In the rows, zero is written as 100.
Each path below is one point turned by a fixed rotation once a step. After each direction that follows a path, write how fast that rotation turns it, in deg/step (0 if it stays still).
Each turn is a multiple of 5 degrees from 10 to 175, or 0.
Each row of a path follows its step; steps can be skipped.

step 1: 103 97 92 92 97 106 113 80 97 99 99 105 108 114 83 111 88 96 86 112 92 97 115 99 111 123 97 87 111 100 107 89 96 117 95 113 89 93 87 123 91 88 84 83 106 76 79 103 83 95 107 102 107 92 93 86 110 108 109 97 111 85
step 10: 111 109 96 115 94 90 110 105 88 106 100 98 94 100 95 97 91 109 123 114 128 72 107 118 91 106 91 87 107 95 123 104 88 108 109 96 105 94 125 119 105 103 92 98 99 110 87 75 112 87 100 100 89 107 100 88 96 103 100 88 98 108
step 19: 84 108 94 104 80 107 105 81 93 102 103 97 112 94 89 122 89 106 97 80 119 113 123 106 102 85 108 91 117 99 112 88 99 113 97 103 102 100 109 108 106 82 111 100 99 104 106 117 105 114 109 92 80 102 96 104 95 73 111 103 100 82
step 27: 110 96 98 98 86 100 107 127 106 99 102 108 103 102 104 98 104 99 103 105 89 97 75 108 89 113 97 89 91 98 105 101 117 90 112 110 81 93 91 116 77 92 115 105 89 97 77 109 111 123 113 107 120 124 85 85 94 95 103 101 106 99
step 28: 92 97 111 101 101 116 90 105 102 94 98 108 87 98 87 79 96 129 105 103 114 101 92 108 82 131 87 89 106 85 90 83 101 105 96 105 97 96 91 97 116 91 107 74 104 97 83 92 89 100 109 100 85 93 94 111 116 82 108 95 109 110
step 32: 97 115 102 105 91 92 95 94 120 106 95 105 116 94 123 96 109 99 110 95 95 88 107 119 106 91 111 99 106 101 119 86 108 118 106 126 110 108 110 98 100 76 104 112 109 108 90 111 93 106 85 95 91 103 70 92 100 105 121 87 104 98
step 35: 76 112 84 108 110 83 81 98 100 97 109 96 100 95 90 98 85 85 113 103 124 90 101 75 117 95 84 117 111 109 115 84 119 96 99 107 104 93 99 91 89 97 103 96 89 104 122 109 99 101 82 106 102 98 98 102 88 96 85 101 116 96
Speeds:
97 97 104 93 96 104 100 100 103 96 102 104 102 95 102 102 101 106 102 104 100 103 97 102 99 98 102 103 100 95 97 98 104 103 96 99 103 98 94 100 99 98 98 99 99 101 98 97 97 102 98 103 101 100 99 98 99 99 103 105 97 102 -> 70
99 101 103 101 97 97 98 97 103 95 97 98 96 100 96 99 102 98 102 98 100 97 106 103 103 97 100 103 99 101 99 98 101 106 99 97 101 95 99 99 99 100 98 97 99 100 97 101 102 98 98 95 99 100 101 95 95 95 100 95 105 103 -> 115
106 103 105 100 101 98 99 97 101 101 100 98 100 101 98 99 99 104 105 96 100 102 99 100 103 98 97 98 100 95 99 103 106 98 104 97 100 99 101 96 99 99 101 102 99 99 92 106 100 102 99 103 100 93 100 101 103 98 98 102 100 96 -> 10
102 98 98 99 98 96 103 98 105 101 101 102 104 101 99 96 95 100 104 98 93 100 100 96 98 105 98 102 99 97 108 102 102 99 102 103 101 97 100 102 101 100 93 100 101 104 101 100 102 99 99 97 101 100 104 98 96 101 104 100 95 101 -> 70
98 97 99 97 99 95 99 100 101 103 100 103 108 99 100 103 100 105 97 96 95 97 102 103 99 100 103 96 102 103 98 102 102 101 98 99 99 102 103 103 96 99 103 103 102 93 103 102 95 98 100 100 101 99 101 99 97 95 95 97 100 100 -> 140
99 93 100 100 102 98 98 98 96 101 95 103 97 104 99 102 102 105 103 104 100 96 100 96 101 104 102 101 101 102 99 97 106 94 98 96 102 94 101 102 102 102 101 102 99 101 101 100 101 97 97 102 95 102 98 99 101 101 101 98 100 96 -> 55

step 0: 107 102 112 105 106 82 80 113 107 99 101 105 101 87 110 81 115 98 94 92 82 106 94 99 95 114 93 93 76 112 114 83 94 92 101 99 95 105 86 113 94 100 105 93 99 108 97 98 79 105 92 103 102 128 98 109 92 117 97 94 105 71
step 12: 112 93 110 106 108 84 87 100 102 91 106 98 108 86 91 82 120 110 106 89 101 82 99 97 107 105 102 98 86 76 98 94 99 94 106 90 89 107 89 113 109 89 91 94 93 109 97 82 114 113 104 95 99 119 108 132 92 95 101 122 113 103
step 16: 89 97 109 87 92 95 97 90 103 83 112 101 127 93 102 92 87 96 91 92 104 90 113 94 88 98 105 82 98 101 103 79 126 99 99 86 104 97 108 90 100 100 104 111 78 115 99 89 89 95 123 113 89 94 112 106 87 119 96 93 94 110
step 17: 90 109 98 101 87 112 96 82 108 84 114 108 111 98 93 83 98 106 88 104 95 102 109 79 79 99 85 79 120 85 105 98 101 84 94 98 99 93 88 95 96 105 104 114 116 117 120 111 99 108 104 100 86 102 107 111 83 114 96 95 93 82
step 18: 92 110 86 99 95 114 91 95 120 80 105 97 125 84 74 84 98 118 94 90 94 104 99 111 86 108 122 87 95 87 112 103 109 101 86 91 91 101 103 108 102 94 104 109 97 110 101 99 90 107 91 86 97 112 104 92 102 105 103 81 83 97
step 25: 104 116 109 112 93 91 107 102 106 96 120 107 112 99 118 99 104 89 117 107 102 89 111 88 108 99 86 93 96 76 96 85 106 96 119 96 105 104 101 111 105 105 111 105 88 113 102 102 110 95 124 106 88 101 121 127 88 97 115 85 90 98
step 26: 89 104 97 102 93 90 103 91 108 75 121 96 118 87 95 98 97 77 92 85 84 88 113 114 91 95 95 86 111 66 86 82 104 104 111 102 108 89 93 88 86 97 101 116 96 98 97 112 107 105 105 89 91 102 108 100 104 100 104 93 102 94
Speeds:
100 99 99 99 100 100 102 103 101 102 103 99 99 94 98 97 99 102 101 99 93 101 97 96 101 98 104 101 99 99 102 96 103 100 104 103 100 100 100 101 105 99 101 104 97 92 95 97 102 98 104 105 100 101 105 102 102 95 99 101 98 103 -> 110
102 107 96 102 100 97 100 99 103 102 101 98 100 103 104 94 100 104 100 104 100 97 96 98 101 103 99 101 101 100 102 99 93 103 101 99 103 101 99 104 99 97 100 97 100 98 101 97 99 98 104 97 101 101 100 97 95 99 100 92 98 101 -> 145
97 97 101 102 97 104 98 99 97 99 107 99 107 100 97 102 94 94 97 104 98 99 94 101 100 98 99 102 103 98 99 96 100 98 104 98 100 101 102 100 103 100 101 98 102 102 103 103 100 101 104 100 105 98 98 98 98 99 104 98 97 102 -> 35
99 103 101 102 100 98 106 99 97 99 102 97 100 97 102 102 93 102 100 93 104 101 102 103 99 98 95 100 101 97 108 98 99 105 99 98 103 103 102 99 98 101 102 101 104 99 102 101 103 98 102 103 97 102 101 103 99 101 99 100 101 104 -> 35
103 96 96 98 101 106 104 94 101 103 97 98 100 95 105 99 97 103 99 102 101 95 101 97 96 100 102 98 104 102 106 99 105 98 100 99 99 103 99 103 100 101 100 100 100 102 99 103 97 102 97 100 105 99 99 99 102 103 97 99 97 99 -> 25

step 4: 95 106 92 104 114 111 108 110 95 119 83 100 101 95 101 86 109 102 105 107 94 111 103 102 79 106 121 98 99 95 117 107 110 119 105 84 119 80 123 80 88 97 98 95 124 109 100 93 92 94 120 94 101 108 97 85 108 91 95 113 113 112
step 10: 85 83 100 111 97 97 108 98 85 112 76 92 118 101 106 113 104 112 101 104 103 89 113 106 84 111 105 98 96 99 104 81 94 95 112 103 90 76 111 87 102 90 122 87 122 104 90 99 109 102 104 103 83 109 86 103 103 86 95 101 128 88
step 25: 109 86 96 120 83 94 113 97 99 118 99 97 99 98 106 102 123 93 120 104 101 100 111 115 115 107 98 97 105 114 104 90 111 117 93 109 111 69 95 95 101 94 121 101 110 104 104 103 94 101 84 95 109 101 71 128 108 102 96 103 105 90
step 26: 91 101 87 92 99 93 99 93 72 101 109 84 109 128 92 113 113 86 92 110 109 116 90 95 106 120 130 103 106 111 96 92 95 96 107 101 90 82 105 87 96 84 115 88 107 97 101 84 95 107 88 107 104 104 89 92 107 111 99 93 103 82
step 30: 88 105 73 106 81 104 116 85 113 98 82 93 87 108 104 98 105 110 105 100 119 99 86 120 94 110 104 84 97 98 96 110 102 125 86 101 110 98 124 90 94 99 94 99 123 93 113 94 100 112 98 106 113 116 99 111 114 100 86 96 94 100
step 32: 79 94 97 89 104 93 93 119 106 123 103 88 96 97 106 93 101 75 94 97 106 103 112 104 120 111 107 118 119 102 95 95 108 111 93 96 79 109 92 81 113 85 123 92 102 91 96 89 89 94 92 115 123 102 100 106 92 107 87 93 109 97
step 33: 90 82 79 99 108 97 91 95 98 100 95 87 110 78 105 96 97 109 97 110 112 103 85 118 117 112 92 89 106 116 124 96 83 108 105 80 102 84 110 81 95 96 113 90 114 112 106 104 92 103 92 113 111 102 93 109 94 78 99 103 101 93
Speeds:
101 102 102 104 99 103 103 101 100 99 104 96 102 98 94 103 100 105 100 97 101 101 103 94 96 99 98 103 105 96 101 99 105 100 97 97 98 101 97 96 99 98 103 102 104 104 101 100 100 103 104 98 103 99 98 102 98 97 104 97 98 100 -> 155
102 103 102 101 102 95 104 100 103 104 105 100 104 103 98 98 101 106 101 102 102 99 97 102 99 95 98 94 102 100 102 100 100 96 105 102 100 98 105 98 100 96 96 100 100 98 102 94 97 100 100 105 99 103 97 97 102 102 99 97 97 101 -> 95
104 99 100 97 101 101 98 100 98 99 100 100 104 101 96 104 105 97 99 98 99 99 102 96 108 98 97 97 101 104 100 101 102 103 94 106 102 101 102 104 102 97 103 102 97 102 102 99 98 95 102 99 94 97 98 99 101 103 102 98 99 97 -> 125
107 104 100 98 101 101 98 101 101 105 99 101 96 101 103 100 95 101 101 96 105 100 102 98 96 100 97 101 101 98 101 102 98 105 96 103 100 103 106 102 96 98 95 100 103 100 103 100 103 102 99 99 102 99 106 98 100 104 101 98 103 99 -> 45
97 97 102 96 96 94 102 100 102 99 101 98 100 100 99 99 98 98 95 104 102 101 105 95 103 98 100 103 98 100 103 97 99 101 103 94 96 104 98 103 97 98 98 99 102 103 102 98 99 96 96 101 100 97 103 99 105 100 98 96 101 96 -> 70
101 101 102 98 103 98 97 99 97 100 102 102 104 96 101 96 96 100 104 107 103 103 99 98 100 103 103 98 102 99 102 102 99 98 99 100 99 101 100 98 101 104 106 102 100 102 100 96 95 101 103 101 98 100 105 102 98 101 101 102 107 95 -> 60

step 1: 105 101 80 81 93 105 102 90 96 110 99 113 95 112 116 108 95 100 101 101 100 112 85 97 92 96 85 101 83 116 95 116 102 99 98 86 100 112 129 91 114 104 115 98 116 96 101 97 101 116 99 101 108 107 119 97 69 94 96 121 102 70
step 3: 102 99 99 90 90 110 85 84 95 107 112 102 94 134 114 98 83 105 109 119 106 112 103 99 70 94 101 100 102 116 100 100 119 93 98 96 101 108 112 111 111 106 107 112 110 107 111 84 104 99 101 94 117 95 114 119 95 95 82 118 95 73
step 4: 114 91 88 89 95 90 98 96 97 103 111 119 103 114 96 109 89 81 103 101 120 104 95 83 84 86 99 101 92 117 87 111 123 101 106 113 115 94 115 93 114 106 112 104 115 88 105 80 100 111 99 100 98 97 118 101 95 95 95 100 70 75
step 7: 109 85 85 87 92 72 89 113 115 106 106 104 95 101 100 108 84 96 99 90 107 85 98 106 81 80 95 108 98 119 95 108 118 114 104 107 101 100 103 104 104 102 97 103 121 100 81 101 89 115 83 79 96 103 120 110 100 99 95 122 74 102
step 10: 115 109 94 94 96 88 77 96 112 105 116 110 96 92 101 103 96 85 83 100 123 112 113 89 92 102 94 100 86 113 96 93 92 116 107 96 96 100 103 103 107 101 87 119 112 102 85 114 86 110 86 72 88 103 104 123 97 72 97 115 88 100
step 11: 111 114 112 91 95 93 89 108 88 109 128 95 117 97 102 92 92 100 96 109 112 106 95 96 97 89 117 97 84 97 100 110 97 112 89 92 112 94 106 113 99 108 108 128 109 107 101 113 109 124 93 88 92 105 118 124 113 74 103 113 98 116
step 26: 112 101 97 99 101 90 94 111 122 116 108 86 93 118 96 94 84 102 63 98 109 101 123 96 81 106 97 106 97 116 95 107 119 108 90 100 108 97 105 114 108 105 108 111 90 107 86 102 103 97 100 85 94 95 126 103 91 107 119 116 84 101
Speeds:
96 99 103 102 100 97 98 101 102 107 95 98 100 104 100 97 104 99 102 96 98 98 99 97 98 103 94 103 101 99 98 97 102 101 98 109 101 93 101 102 101 98 103 102 104 103 100 97 100 99 99 99 99 103 98 101 100 103 102 99 98 101 -> 35
101 101 104 101 96 101 103 103 101 100 105 98 103 99 104 99 105 104 103 100 100 105 95 98 107 101 97 99 100 105 100 102 98 99 98 102 93 99 100 100 97 98 97 103 101 100 102 103 98 102 102 100 101 98 100 101 101 103 105 98 102 93 -> 20
100 95 99 97 98 99 101 108 96 101 100 101 100 105 100 99 98 100 102 101 97 104 101 101 100 100 105 102 103 103 98 99 100 102 93 98 96 99 99 102 98 103 100 97 104 97 96 100 105 98 106 99 97 103 102 98 102 98 102 101 100 104 -> 170
101 99 101 105 99 104 96 102 99 102 98 98 102 97 98 97 96 96 105 100 101 101 101 99 102 103 103 99 100 99 93 101 96 100 100 102 99 100 103 100 102 98 97 103 99 103 97 99 105 100 98 104 105 93 106 102 102 103 99 104 102 105 -> 125

step 10: 94 125 98 120 94 104 120 97 118 98 84 87 111 93 97 91 91 111 101 85 87 98 112 88 100 111 103 95 109 110 103 118 104 108 117 92 97 117 86 88 107 96 99 108 120 109 92 89 107 98 112 106 86 86 116 108 91 94 74 102 106 101
step 13: 114 106 106 104 93 85 96 88 84 88 102 94 97 117 99 91 88 95 103 107 81 101 87 89 112 100 102 83 84 123 91 103 96 85 85 80 94 91 101 84 115 105 100 97 122 81 119 90 93 106 104 97 83 103 105 113 102 90 87 101 96 109
step 22: 92 111 123 103 96 92 113 74 102 100 94 96 100 104 100 105 107 91 92 123 92 108 109 86 101 110 108 97 106 108 100 108 100 114 121 116 120 102 84 99 99 106 113 99 103 110 105 77 105 93 110 105 89 116 100 94 89 94 69 115 104 104
step 27: 90 113 105 101 99 114 117 92 95 88 90 99 104 97 77 105 99 102 95 98 105 100 90 81 109 117 117 70 107 118 73 103 84 90 106 100 105 97 93 99 102 87 99 111 102 95 106 82 110 81 99 98 115 86 103 95 85 106 90 103 92 110
step 29: 116 94 86 102 90 97 105 106 92 116 98 87 97 87 92 90 95 107 100 114 107 100 74 70 104 109 107 103 106 115 84 103 97 117 113 86 105 105 74 89 89 119 98 115 118 91 100 101 96 100 118 101 97 109 88 104 93 91 106 112 96 103
step 32: 113 117 101 99 91 105 104 92 82 108 90 69 100 101 86 113 122 94 96 119 86 120 100 90 103 106 108 101 97 108 91 94 97 100 103 118 109 95 99 101 95 77 97 94 120 107 93 83 92 82 108 110 85 108 118 102 107 102 90 90 100 109
step 35: 82 127 87 87 96 100 117 115 81 109 84 87 99 96 106 95 94 104 90 99 90 94 87 87 103 95 94 100 105 114 105 100 119 108 111 91 105 103 104 97 121 110 100 103 118 98 107 96 100 99 103 99 88 98 93 78 77 99 77 110 87 112
Speeds:
97 98 98 99 102 103 94 98 101 102 99 100 96 98 98 102 97 103 98 96 102 100 100 94 103 98 100 96 95 104 103 103 105 102 102 103 103 102 104 98 102 96 100 102 101 105 99 106 97 100 98 104 102 97 102 101 101 101 99 99 103 103 -> 45
98 105 100 100 99 99 103 104 99 100 102 99 101 102 101 100 96 99 100 91 98 97 101 99 104 97 100 103 98 104 101 102 97 98 97 99 98 96 103 97 100 95 101 97 103 100 103 97 103 101 101 97 106 98 102 101 100 102 99 97 95 103 -> 100
106 99 98 98 101 103 99 101 97 100 102 100 104 102 94 102 97 98 101 102 102 99 101 99 97 102 100 99 99 99 101 99 104 96 93 99 99 97 100 100 102 102 99 94 101 99 102 97 97 104 92 103 96 102 104 101 102 103 103 98 102 106 -> 60
101 102 100 98 95 103 101 98 96 101 91 100 100 97 101 102 99 103 102 95 99 102 100 111 98 97 101 103 102 99 102 102 104 100 98 98 104 103 102 100 100 102 99 101 100 102 99 100 101 100 100 97 99 100 104 104 98 96 99 101 101 103 -> 160
105 101 101 98 98 104 98 101 104 96 98 99 101 95 95 104 100 99 100 99 98 100 105 100 103 103 102 99 104 100 106 102 93 99 103 101 101 99 99 104 100 99 104 102 95 103 97 98 101 97 100 103 96 98 100 103 101 102 98 97 95 100 -> 65
99 98 99 101 96 102 104 97 101 104 97 101 107 99 100 102 102 96 97 96 101 101 98 96 94 101 104 101 103 96 102 102 98 99 100 104 98 98 99 97 100 99 96 101 99 100 107 100 99 99 99 104 104 97 98 100 101 101 95 103 104 98 -> 60
